One turning vector, and how many ticks it has turned:
The counts run from 0 to 145.
[ -9 -10   2   3  19  -4   6  -6   0 -14 -12   6  -6   1  18   7 -23  14
 -14   1  19   4 -26  21   8   8   8 -15   5   3   2  10  -1  -8   0  11
   8   1  14   5  -9  -5  -7] : 137
[-13   6  16   6  -1  -9  -2  -2 -14   9 -18 -15  -2 -14  10  -3  -1  -1
 -21 -13 -10  -8  -9   7  12   3  13 -11   4  23   5   1   5  14 -16   5
   2 -20  25  -2   3   1  -4] : 93
[ -4   7  14  14  -7   8   9  -4 -10  -5 -13  -4  -3 -15   2  17 -13  11
 -18 -13 -10   0  -9   4  12   8   4  -1   1  20  10   9  -1  15   0  12
   1 -24  22   8  -7 -12  15] : 68
[ -9  -9  10  -8  10  -7   4   4  -1   5 -20 -11  -2 -12  14 -15  -8   9
  -7  -6  12  -9 -14  13  14   0  13  -4   6  29   8   8   5   1 -21   4
  -4   0  23   1  -5   5 -15] : 15
[-24  13   4   9  11 -13  -6  -1 -12 -14  -9   6 -13  -2   5  19 -19  19
 -13  -8  -9  -2 -16   6   8   4   5  -9   0  15   8  21   1  10   3  12
  11  -5  18   6 -12   7   1] : 73
[-12   6  15   9  23  -2   5  -4  -4 -20 -17   8   5 -11  12   6  -5  24
  -4  -9  15  10 -18   6   9   4  -2  -2  10  11   4  20  18  -3   0   3
   6  -9  14  11 -14 -10  -6] : 47
[ -9  -2  10   9   3  -3   2  -4   2  -3 -29  -8   6  -9  27 -16  -6   2
 -11  -3  16 -10 -17  20   4   5  15   7   3  24  13  10  -3  -4  -5  11
  -3  -6  21   2   0  -4  -4] : 28
[ -1  -6   9   2  16 -14  -8  -8  -7 -14 -14  -2  11 -17  14 -11 -10  -5
  -8  -3  20  -8 -15  28   1   1  13 -11   7  13   7  15  12  -5 -10   8
   5  -4  22  -3  -5   4 -14] : 21
[-17   4  23  -3   7   6  -5 -14   4 -21 -24   0  -2 -13   6  -4 -11  19
  -5 -14   2   1 -29   0   4  -5  11   9 -11   8  15  13   7  -4  -1   5
 -10  -5   6  13  -7 -15   5] : 52
[ -1 -13   9   5   9   2  11   0  -5   0 -13  -5   9 -21  11  -9  -3  10
 -20   8  24  -4  -2  20   9  11   1   7   6  15  16   7   5  -4 -15  11
   0 -22  21  -1   2 -14   1] : 30
[ -9  -4   6   0  26  -6   9   9  -2  -3 -24 -16   6  -7  10  -9 -13   7
 -10 -12   5   2  -1  18  20  10  -5  -1   7  13  13  -2   3  -3 -17   8
   2 -15  25   3  12  -5  -6] : 119
[ -7   3   6   8   9   3  15   6  -1  -6 -22   1   5  -8  13  -6  -9  21
  -8  -6   9   5 -14  15   7   6 -10  17  10  16  17  16   4  -7  -9  14
  12 -10  18   9   5 -18   9] : 42
[-12  -3  17  -8   1 -16 -10 -12 -17  -6 -10  -6  -5 -14   0 -11 -11   6
 -15  -7 -17 -10 -25  11   2  -8  16   0  -4  15  15  -1   0  15 -15   9
  12  -2  12  -3  11   3   1] : 91
[-19  -6  15  -7  13 -14  -9  -3  -9 -10  -5 -10 -11 -13   1  -4  -3  12
 -25   4  -4 -18  -3   8   4   3  12  -4 -16  14  18  -8   0  -1 -18   0
  -9 -19  20 -11  11  -7  -7] : 102
[-17   1  25  -9  10  -9  -4  -9 -17 -11 -11  -1  -7 -17 -11   6 -13  15
  -7  -9 -15  -6 -18   2   9 -14  10   5  -9  19  21   5   7  14   1  12
  -8   2  21  -3  -4  10   4] : 78
[ -9   0  -4  15  11  -5   0  -2   3 -22 -14   7  -1  -8  26  -1   1  17
  -6  -2  17  -7 -18  19  -6  13   5  -1  12  21  10  13   2 -12  -7   8
  10 -14  15   6 -11 -15  -1] : 35
[-19   9  14   3  16 -19 -16   0 -16 -10  -8  -3  -4 -14  -1  10  -9   4
  -8 -15 -13  -9  -9   9   6   0   5 -15   8  19   2  13  12   9  -6   2
   2 -12  30  -2  -1  11  -8] : 86
[  7 -13   1   1   9   2  12   2 -17 -10  -1 -13  -5 -24  -8  -2 -19   0
 -16   0  -1  -7  -1  15   9   7  13  -1  -6  18  19   0   6  -6 -23  16
   3 -11  28 -10  -3  -8  -3] : 5
[ -5 -17  10 -18   9  -5  -4  -7  -6 -11  -9  -9  -1 -24   0 -18 -10   9
  -4  -3   6 -16 -19  20   2  -4  17  -1  -8  16  18   0   7  -8 -19   5
  -4   3  17  -8   0  -4 -10] : 13
[-11  -9  11   1   2  -4  -2 -10   1  -8 -24   0  -2 -11  26 -18  -4   7
 -12   3  16  -8 -27  16   1   2  16   4  -1  17  14   6  -3   0 -12   9
   1   2  10   6   0 -11  -6] : 27
[-17  -2  12  -2  12 -19 -10   2 -19  -5  -4  -1 -11 -16  -1  14  -6  17
 -13 -10 -14 -10  -8  11   6   4  -1 -12  11  15  -2  10  14   8 -15  -4
   8 -21  29  -1   8   4  -3] : 87
[-22   6   2   7  13 -25 -14  -9 -13 -18 -11  -1  -6   0  12  -5 -13  -3
 -22  -3  -5  -9 -13  12   0   4  13 -13  -2  11   9   4  -2   8 -17  12
  13  -8  13  -4   0   7 -11] : 98
[ -6  -7  -9  -3  14 -17   0   4 -11 -12  -7  -1  -7  -4   5  -2 -19  10
  -7  -7   6  -9  -9  26   7   6   5 -13  13  23   3  12   5  -4 -19  10
  18   0  22  -4  -4   7 -15] : 9
[ -6   5  17   5  30  -1   0  -6  -8 -23 -15  11  11 -17   4   3 -10  15
  -2  -6  16   8 -21  11   6  -2  -2   5   0   0  15  18  20  -4   0  13
   1  -6  16   6 -13 -10  -6] : 46
[-10  -1   4   2  -4  -6  -5   1 -13 -16   3   3 -15 -18  -8  21 -11  26
 -10  -9 -20 -10 -13  10  -4   3   6  -1   3  20   9  10   0   3  -4   5
  11 -19  20   1   0 -13  13] : 75
[-20   7   4   2  -1  -2   4   5 -12   8  -9  -7  -7 -13  -3  10 -13   9
 -18 -12 -15  -2  -7  -5  17   2   1  -3   4  24  11  15  -1  11 -16  19
  10 -18  20   3   1  -3   4] : 81
[ -8 -11  12   1  13   6   8  -1   1  -1 -10   3   3 -21   7  -6  -3   7
 -24  18  24  -1   0   6  12  11   4   1  -6  13  17  12   7  -7 -16  13
  -3 -26  14   4  -6 -18  -7] : 31
[-20  10  14   4  14  -8  -4  -9 -16 -13  -4   8 -14  -7  -1  20 -19  15
 -16  -1  -3   4 -19  -2  12   0   8 -10  -5  13  10  19   7  14   4  15
   7  -4  12   4 -16   3  -3] : 72
[ -9 -13   7 -14  13 -10   2  -2  -7 -10  -3  -6 -22  -6  -5  -2 -30  16
 -17   2   0 -18 -11  16   8  -3  13   0 -13  13  18   0  -7   1 -17   9
  -6   0  17  -8  -3   5 -10] : 0
[ -7 -13   2 -16   7   0 -10  -1   1 -19  -2  -9  -7 -18  -3  -9 -12   7
  -7  -5   2 -20 -10  18  -2   4  16  -2  -9  26  15   6  -1 -16 -20   4
  -2  -7  17  -6  -3  -5  -9] : 12
[ -3 -11  -1  -8  24  -2  15  13  -6  -4 -15 -12   3 -11   2  -6 -15  10
 -16  -3   4   7  -2  15  16  13  -6  -1   6  10  13   2   5  -8 -23  12
  10 -19  19   3  13 -18  -4] : 120
[ -9   1  21   3   6   6  11   2  -2   3 -23   4   5 -14   8  10 -11  19
 -10 -13   6   9 -13  10  19   4  -2   5   8   5   7  13  11   3  -7   5
   3 -23  19  14   2 -15   9] : 55
[-18   4   5  -1  14   0  -5   8   7 -19 -14   6  -5  -7   6   7  -8  27
  -7 -14   1  -2 -12  14   5   6  -7   8   6   9  10  22   5 -17  -5   3
   3 -19  15  14   3 -15   5] : 49
[ -4 -13  -4  -9  -2   2   5  -2  -4  -1  -8  -5   0 -22  -1 -15 -12   0
 -22   5  14  -3 -10  15   5  13   8  -1   3  17  14  14   5 -10 -31  16
  15 -13  11   0   2 -15  -4] : 18
[-10  15  19  14   5  -3  -8 -10  -5 -22 -20   3  -5  -6  11  14 -16   9
  -8 -14   3   1 -21   9   4   6  10 -11   5   3   2  19  10   6   8   7
   3 -17  16  11 -16  -9   5] : 60
[-11  11  15  11  -2   7   4   1 -11  -6  -7  -5  -4 -19  -7  18 -15   9
 -15  -5  -9  -4  -2   1  10   5   4   2  -9  14  15  11   3   7   2  15
  -8 -29  25   3  -8 -13  10] : 69
[-10 -10   5  -5  20  -2  -6   6   8 -16 -19 -14  -9  -5  11   3 -10  13
  -9 -11  11  -5  -8  15  12  14   5 -18   4   9   3  -2  -1 -10 -14  -8
  -8 -22  24   1   0 -14  -9] : 126
[-15 -12  15  -4  17 -22   2  -8 -20  -2 -14  -6  -7  -1  11 -13 -11  15
 -22   7   3  -3 -16   8  10  -2  12  -1  -4  16  17 -15   1  14 -15  11
   6   1  11  -5   9   0 -11] : 104
[ -7 -18  18  -9  16   8   9 -10   5  -8 -13  -4  -7 -10   9   5 -13  14
  -9  -3  17  -4 -28   4  14   0  13   1 -12  14  16   5   2  -9   0  13
 -17   3  18  -1 -12 -10  -3] : 142
[ -7  -2  11  -2  24  -7   5   0  -3  -6 -29 -19   2  -5  13 -13  -6   3
  -9 -14   5   0  -6  10  18   3   4  -1   1  18  14  -9   0   1 -17   8
  -4  -1  22   4   2  -7 -12] : 118
[-20 -13   0  -8   9  -4  -8   4   6  -5  -8   0  -4 -12   9  -5  -4  14
 -17   8  18 -17  -2  17   3  11   5  -4   1  18   9  17   0 -15 -21   3
  -5 -20  16   3   6  -7 -10] : 24
[  0  -8   6   2  23  -7  -3  -3  -2 -19 -19 -14  -1  -6  18  -2  -7   9
  -5 -14  11   2 -14  19  11  15   7 -18  11   8   0  -7   5 -10 -14  -5
   5 -12  20   4  -3 -18  -8] : 125
[ -3  -4  -5   4  -1  -5  11   2  -4  -2 -19 -17 -13  -6  10  -3 -18   7
 -13 -11  -9 -11  -6  16  11   6  15  -4   1  30   9   3 -12   2 -21  14
   4  -3  26  -1  -9   1  -5] : 3
[-12  -2  10  -1  12 -11  -4  -1 -17   4  -3  -4   1 -18  -8   0 -10   2
 -26   6  -5  -5   2   8  10   6   3  -5  -4   8  14   3  11   9 -25  13
   5 -28  20  -8  14   1  -5] : 95
[ -8  -7   7   5  15  -2  -3   2   6 -25  -4   3  -2 -18  10   1   1  22
  -7   2  14 -15  -6  16  -3   6   2  13  -6  15  20  12   5 -18  -6   5
  -9 -22  21   0   2 -19   2] : 37
[ -3 -11   8   0  20  14   5  -4   3 -10 -11  -5   2 -13   4   7 -19   0
 -23   4  21   1  -6   7  14  16   6 -13  -9   2  14   5   6 -10  -9  11
 -13 -21  20   1  -9 -17  -6] : 134
[-10  -7   7  -7  13   2   4 -10   8  -8 -29 -10  -6   2  20 -11 -21   4
 -12 -11  12   2 -28  13  13   8  12  -5  -5  10  15   2  -6  -2 -10  13
   0   4  11   8   2 -11  -3] : 130
[-12 -16   8 -17  21   3  -6   5   6 -13 -11 -11  -6  -7   4   1 -18  15
 -12  -5  11 -10  -6  18  11  10   0  -4  -4   3  14  -2  -1 -15 -15  -5
 -11 -20  22   6  10 -14  -4] : 127
